Families of rows that turns and mirrors carry onto each other, the same ones carrying the whole set onto itself: the rest of each named row's family, in list order
5 families of 6 rows
funo: [ 27  49  19 -20  -9   2  31  25  22 -14 -27  -1  -6  21 -12 -15  11  14
   3  13]
kol: [  9  21  -8 -10   3  28  -8  -5  29 -22 -25 -13  -4  49  28  36  19  21
   1  21]
pak: [ 30  30  12   5 -16  22  24 -31   8   6   7  -4 -31  31 -20   0   9  -5
   3  20]
sak: [ 12  31 -30 -30   6 -23  11  -3  31 -16 -13  -4   1   6   8  21  46  16
 -32  13]
zas: [ -3  31 -33  -6   2   7  11   1  20 -19   9   2  -2  39  24   6  53  33
 -25   5]
Bov: [ 14  50  -4 -24  15  -8  14 -28  29  -5  -2   4 -27  35 -27   2  21  42
 -20  42]
pekom: [  1   3 -12 -14  23  36  10 -37  21 -14 -21  -3  -1  48   9  19  17  17
 -14  16]
Fol: [  1   5  23  19   1  -5  11   7   0   9 -21   0  10  18  20  12  43   4
  -6  10]
Vot: [  1  13  15 -10  11   5  10  -2  33   8 -21  -9  15  23  37  -4  67  24
 -16  29]
koto: [ 17   9   3  -9 -11  21  12 -35  -3  22  -8 -19 -30  26  14  -1  16  -7
  11  11]
Mok: [ 16  59   1 -29   6   6  36 -13  25   1   1   6 -26  42 -34  12  32  26
  -7  36]
Sufut: [  4  42 -23 -30   6  -1   4 -18  12  10   2   8 -18  47 -23  19  28  45
  -7  28]
vova: [ 18  47  10 -15  -1 -14  24 -31  31  -6  -5   5 -23  27 -19   5   7  48
  -3  34]
Zokav: [  1   9  28 -14   4  22  39 -35  15  -3 -26 -17 -24  32  -3  -1  17 -11
   2  28]
tori: [ 40  41  28 -22 -10   1  21   7  29  11 -22  -9  -8  13 -20  -7  31  -7
  -2  37]
Gupe: [ -2  16  13  15  -2  -2   7 -18  32  17 -16 -11   5  17  28  30  55  26
   4  22]
ropo: [ -8  48 -36 -27   2  -7  17   3  26 -12   3 -11 -21  24  -2 -10  56  25
 -11   3]
sodos: [ 10  48  20   8   3  -9  26  15  22  -7 -23   6  -2  11 -28  -5  44   4
  -5   3]
telug: [ -6  12  33  -6  -2 -10   2   1  20  21 -24 -19  -3  19  14 -15  53  17
   6  37]
nimu: [ 19   6  -2  -1  -2  19 -18 -25  22 -20 -11 -12  -8  33  44   7  23  15
 -16  23]
Zel: [  9   9  11  -1  -8  25  33 -34   4  14   2 -13 -26  33  -6 -23  15  -4
  -5  22]
duv: [ 30  49  22 -15   2  -3  15  29  19  -4 -26  -6 -11  13 -10 -22  31  -1
  -9  18]
peta: [ 29  43  11 -26   8   3   2  19  27  18 -38  -7   5   9  -8  -9  47   7
   4  10]
Kirum: [ 11  31 -17 -23 -11 -15   9 -25  25 -23  -3   1 -18  28 -34  14   9  18
 -25  38]
piru: [ 11  14  -7  -5   3  29 -25 -30  22 -20 -15 -14 -22  45   5  -8   6  19
   3  18]
susop: [  2  20  23  10   8  -1   9 -11  15  25 -24 -11   1  20  25  12  70  16
  -5  27]
tisus: [  9  36 -48 -15  -6   4   8   2  24  -7   1  -8  -1  24   2   8  60  13
 -28   7]
tofov: [ 17  16  -8 -13   8  32 -18 -21  15 -16 -26 -13 -13  52  23  22  18  12
 -11  33]
fura: [ 12  13  10 -12 -21  16  49 -29  20  10  -2 -11 -12  20 -11 -22   9   7
   5  18]
Rab: [  1  21 -40 -16 -17   9  17   5  39  -4  -2 -16  11  19  14  17  52  12
 -13   6]

Same family as Kirum: sak, pekom, Fol, Zokav, sodos
Same family as Rab: funo, kol, vova, Gupe, fura
Same family as tisus: Bov, Zel, duv, susop, tofov

Families of rows that turns and mirrors carry onto each other, the same ones carrying the whole set onto itself: the rest of each named row's family, in list order
5 families of 6 rows
kab: [  2  -1  11 -13   8  -1  28  27  15   2  -8 -18]
temot: [-18  -6  22   1   6 -12  -1  32 -11  -2  -2 -18]
tis: [-17   2  30  -7 -19  -3  11  13   7 -28  16  -4]
Gomo: [-12  -6 -10   8  43   9  15 -15  -8  -6   8  30]
soman: [ 21 -16  -9  -2  44   9   6 -18 -14  -1   4   6]
gov: [ 20 -10  -5  -5  47  19   6  -8  -2  -5  26   2]
fof: [-26  -7  24  -3 -22  -4  11   6  -4 -17  -2  -3]
Nugen: [ 6  0  8  8 46 22 20 18  5 17 14 13]
darab: [ 13  -6 -10  -5  42  22  23  -7  11 -10  25  -4]
nemi: [ -8  -8   2  10  13   8 -20 -20 -20 -19  36  24]
gubal: [ -4 -38   9   5 -11  -9 -20  12  -9   3  13  -6]
Zomit: [  9  -7 -20  -8  24 -11 -20  -9 -27  -7  18   7]
foga: [  9  31   7 -17   5  10  13  29  10 -10  18 -10]
rolav: [ 5  3  4 12 21 21 20 33 27  9 10 -6]
gizo: [-21 -11  33  -4 -16  -1  -5   4 -20 -14   0   3]
bidat: [ 2  6 22  9 -5 -8 19 28 28 -8  5  7]
nep: [-16  -9  23  12   9 -17 -24   8 -27 -14  22   4]
bim: [ -6  28 -13  -2  32  14  22  12   5  -3  14  19]
bonu: [  7 -14 -27  -1   6 -15 -19 -12 -18  -2   9   1]
regiz: [ -6 -36  -3  13  18 -15  -9 -16 -13  -1   9  21]
fede: [ 3 17 24  6 11 -4 18 37 21 -8 17 16]
Rili: [ 12  -4 -27 -11  31  -9  -2 -13 -12 -10  31  17]
lare: [-30 -16  -8  -5 -23   3 -15   4 -12  -4  17  -5]
Nomer: [11 -1  7  9 31 22 16 22 27 13 21  8]
Gaka: [  4  -9  21 -13 -18  11  -6  24   4  -7  18 -22]
luzad: [ 19   2 -19 -12  11  13  31   6  24   7   9   8]
kibi: [-23 -17  -6  -7   0  -2 -18  -1 -33   2  21  19]
duros: [-28 -12  -9  -5 -11  -5 -16   5 -31  -3   9   2]
Dezus: [  8  -5 -23   0  16  22   8 -16   7  -1  32  28]
defin: [  4   7  29   8  -9 -11   4  29  15 -10  -5   2]

Same family as bonu: tis, soman, Nugen, fede, lare
Same family as gov: fof, Zomit, bidat, Nomer, duros
Same family as foga: Gomo, gubal, bim, regiz, Gaka
Same family as Rili: darab, rolav, gizo, kibi, defin

